In the rows, zero is written as 128.
Each path is a new rotation, seen through one point. The rows after it are directions, each followed by how far the rotation turns it, in degrees each step (0 if it stays put).
Each turn is a multiple of 5 degrees from 10 to 175, or 0.
Each row of a path follows its step; steps can be skipped.
Rotation 1:
step 4: [121 130 135 114 134 131 126 134 132 122 120 121 122 127 132 126 122 126
 127 130 116 131 123 129 129 129 128 121 125 133 133 132 133 132 132 116
 130 127 129 127 136 120 131 136 126 138 128 111 143 135 124 132 132 122
 115 117 128 130 123 125 142 136 137 133 130 133 121 123 122 126 140 130
 126 135]
step 7: [116 133 138 129 130 136 131 126 132 127 125 125 140 125 127 122 142 125
 133 137 131 128 119 122 124 131 131 130 123 124 120 133 117 128 121 126
 115 139 123 135 130 124 125 140 119 142 119 134 123 129 122 124 131 123
 121 119 131 130 126 122 137 136 134 133 122 127 131 129 126 126 137 138
 122 138]
step 12: [132 127 130 124 118 124 124 125 131 132 119 135 132 135 130 118 128 112
 131 127 123 122 120 119 129 133 136 127 135 130 124 130 112 137 127 123
 137 137 123 125 130 137 124 132 114 128 140 131 128 129 131 128 127 132
 118 127 125 118 132 124 131 135 135 142 125 128 122 125 130 132 142 136
 122 138]
step 13: [134 133 123 132 124 132 131 122 116 135 126 124 124 136 125 122 126 130
 116 135 127 126 123 137 125 136 124 130 121 126 123 130 124 122 118 124
 129 120 132 118 130 128 125 132 119 131 127 134 137 126 124 122 138 111
 137 132 123 121 132 134 134 120 136 141 121 143 121 129 119 129 127 125
 116 134]
step 14: [123 137 131 139 127 132 134 122 132 137 129 126 132 130 143 120 133 132
 139 128 134 121 125 123 132 131 126 137 131 126 128 136 118 135 130 136
 124 123 122 134 129 129 132 142 135 136 129 136 126 128 131 118 125 118
 121 113 111 131 124 122 129 123 126 140 126 126 131 132 119 128 123 125
 126 138]
step 16: [132 141 123 125 120 118 135 139 130 122 128 113 134 120 144 117 125 126
 126 141 122 134 128 133 125 130 127 125 134 130 124 123 129 131 117 129
 135 130 117 128 124 123 126 135 118 131 124 118 135 128 134 130 131 121
 123 125 121 126 131 134 130 119 122 129 133 138 116 132 117 126 127 126
 124 130]
step 22: [124 135 140 110 135 137 130 132 128 123 124 135 130 122 142 132 124 129
 132 121 128 142 125 138 127 129 132 134 128 124 128 145 132 135 120 123
 127 124 135 131 135 126 138 133 125 134 127 122 143 134 122 113 129 123
 123 125 119 131 121 123 132 130 134 131 132 131 131 124 132 128 128 124
 124 131]
step 24: [122 138 127 131 129 133 129 127 129 126 122 134 130 127 134 128 123 123
 132 124 127 126 122 134 121 117 143 113 128 135 113 130 127 128 130 139
 129 125 116 129 120 131 130 125 112 139 131 127 144 124 130 124 131 134
 129 124 132 117 136 129 121 130 131 129 135 133 130 121 121 131 140 129
 117 124]
step 26: [121 130 125 125 117 137 124 121 128 133 124 131 130 132 132 140 123 123
 135 123 121 138 133 127 124 141 123 123 125 133 127 117 114 129 134 135
 120 122 120 126 133 129 126 135 125 140 131 126 123 117 123 121 125 120
 133 125 127 124 127 126 129 119 135 142 127 122 124 117 131 135 127 126
 125 146]
step 28: [118 136 129 128 123 126 134 120 132 130 125 126 123 131 139 130 119 125
 139 134 133 125 118 134 131 135 131 132 136 135 116 122 126 120 109 124
 127 139 130 136 131 125 121 138 120 127 115 131 132 129 134 129 132 121
 124 125 129 116 132 123 136 121 133 127 124 123 135 134 126 123 125 137
 133 141]
Speeds:
[128 128 129 124 128 128 128 129 126 129 127 130 126 130 128 128 126 128
 125 129 128 129 130 127 130 132 128 126 128 127 129 129 128 129 130 126
 127 125 127 127 128 127 128 128 126 128 129 129 128 126 130 130 126 128
 129 129 125 130 127 131 128 129 126 129 126 127 130 127 128 124 128 126
 126 129] | 85
[129 127 128 126 129 127 126 126 127 127 129 129 126 126 128 129 126 128
 129 127 127 127 128 125 127 127 129 126 126 131 127 127 128 126 129 129
 130 129 125 127 130 130 131 126 128 126 126 126 130 129 130 128 128 130
 126 128 128 129 128 128 129 131 125 129 128 130 126 126 125 127 128 128
 127 128] | 55
[129 129 129 127 129 128 128 125 127 128 129 126 129 129 125 130 128 128
 127 129 126 129 129 128 128 127 128 128 128 128 129 126 128 125 127 129
 124 129 128 126 128 125 129 129 124 128 131 131 126 126 127 129 126 129
 126 126 130 126 128 130 130 128 130 129 131 129 126 128 129 127 128 127
 129 129] | 135
[127 128 127 129 129 129 130 126 129 128 128 126 128 127 129 126 128 131
 124 128 127 127 130 127 125 129 128 127 128 127 129 128 129 129 129 129
 129 130 128 129 129 126 127 129 128 129 128 127 127 126 127 125 127 125
 127 130 131 131 128 125 127 129 129 125 126 129 126 125 129 127 128 125
 127 132] | 115
Rotation 2:
step 3: [128 122 122 134 116 134 132 136 134 120 131 116 124 128 119 125 127 133
 126 133 124 120 125 126 130 132 120 132 136 128 137 129 118 131 133 117
 119 123 140 138 121 132 130 129 127 135 127 130 126 125 116 127 119 127
 127 135 127 135 123 118 118 131 144 115 124 118 131 122 124 132 137 128
 122 132]
step 4: [135 111 138 119 137 129 137 127 121 127 123 116 134 135 121 130 136 128
 126 133 116 124 124 121 124 128 117 128 133 133 133 129 135 132 131 127
 131 128 128 136 132 139 125 134 129 126 130 126 121 132 116 124 137 138
 127 128 122 129 124 125 129 138 135 136 123 121 139 137 134 133 130 137
 124 124]
step 9: [128 121 130 126 130 127 132 135 114 130 133 130 122 130 117 117 128 131
 132 131 133 128 133 130 134 139 116 126 129 137 134 119 136 134 122 132
 135 128 126 131 136 123 139 126 138 115 125 119 118 131 115 133 130 140
 126 118 131 135 132 128 117 118 133 127 131 125 134 122 124 124 128 121
 126 130]
step 14: [125 116 126 130 125 131 126 133 127 139 138 134 123 133 114 133 132 124
 125 132 131 136 136 130 124 131 122 126 127 135 125 110 119 127 120 127
 130 110 122 131 125 130 132 125 126 130 136 125 140 127 131 132 125 135
 121 130 112 126 121 129 119 127 127 122 122 130 137 122 116 136 122 130
 128 126]
step 15: [130 124 126 141 128 137 125 135 133 130 132 126 130 134 129 124 130 124
 127 147 133 133 134 125 127 135 116 132 138 127 141 123 125 124 133 115
 125 128 131 133 131 131 127 136 135 137 136 120 124 120 130 124 134 120
 139 116 121 141 130 126 133 133 126 127 127 124 127 127 121 143 127 123
 123 122]
step 20: [136 122 126 134 127 123 139 131 118 126 134 139 125 127 123 128 128 137
 129 124 137 117 131 136 119 130 119 141 129 120 128 123 128 120 131 118
 128 131 124 133 121 123 131 120 131 134 140 123 127 133 120 131 140 116
 131 125 134 145 123 134 126 131 122 130 114 133 133 133 134 128 124 131
 129 126]
step 22: [138 125 127 123 127 135 133 125 131 129 130 128 132 136 121 126 137 128
 129 139 137 138 129 135 134 133 119 123 134 116 139 118 128 141 133 120
 128 123 124 140 133 133 132 125 132 124 120 129 136 132 121 131 116 137
 117 126 110 122 125 124 131 119 131 129 126 128 128 131 129 118 133 128
 132 136]
step 24: [134 125 123 129 115 136 118 131 123 133 121 113 128 123 126 132 126 131
 133 131 127 125 135 130 119 124 120 137 121 128 136 123 127 126 141 132
 143 125 133 122 125 122 128 127 134 129 139 134 120 127 118 133 136 117
 137 134 126 118 134 137 125 130 139 125 131 126 124 121 116 121 127 132
 129 128]
step 26: [142 121 124 123 130 124 138 124 129 125 142 121 122 128 126 143 121 125
 117 132 121 132 136 138 128 134 116 122 132 134 125 124 130 118 126 125
 125 127 129 130 119 134 122 134 137 130 128 127 124 125 134 131 119 139
 125 129 125 137 120 124 127 129 119 119 134 134 134 121 121 129 127 135
 131 115]
step 28: [133 131 134 138 123 134 125 118 131 137 125 147 121 129 127 128 142 127
 123 130 130 128 134 129 134 134 113 134 140 127 127 126 134 129 133 114
 129 130 118 117 128 121 129 127 129 128 124 132 113 126 115 123 133 117
 128 120 133 128 122 124 122 130 129 132 120 127 124 128 123 127 127 127
 119 129]
Speeds:
[128 128 127 126 128 126 123 129 127 129 131 129 128 127 128 129 127 127
 127 127 127 128 127 127 129 129 128 124 129 127 128 125 127 130 126 126
 130 129 130 128 129 128 126 127 127 127 128 128 128 127 129 129 128 130
 127 127 126 128 129 127 130 123 127 128 129 130 130 131 125 128 127 129
 127 128] | 85
[126 128 125 130 130 126 127 126 130 128 126 130 129 129 131 129 126 130
 126 126 129 131 128 128 127 128 130 127 128 128 129 127 127 128 130 127
 129 127 129 127 129 127 128 129 129 130 131 128 128 128 125 129 128 125
 126 128 128 132 129 130 129 129 130 126 128 125 129 130 127 126 127 128
 126 126] | 80
[128 131 126 128 131 132 127 129 128 129 129 128 131 128 130 127 127 127
 129 128 127 127 126 127 129 130 126 127 128 130 128 128 128 129 128 129
 127 128 128 130 128 126 130 128 127 126 128 128 128 128 124 128 126 124
 127 126 128 128 127 126 128 129 128 127 129 131 128 126 128 128 131 131
 127 128] | 115
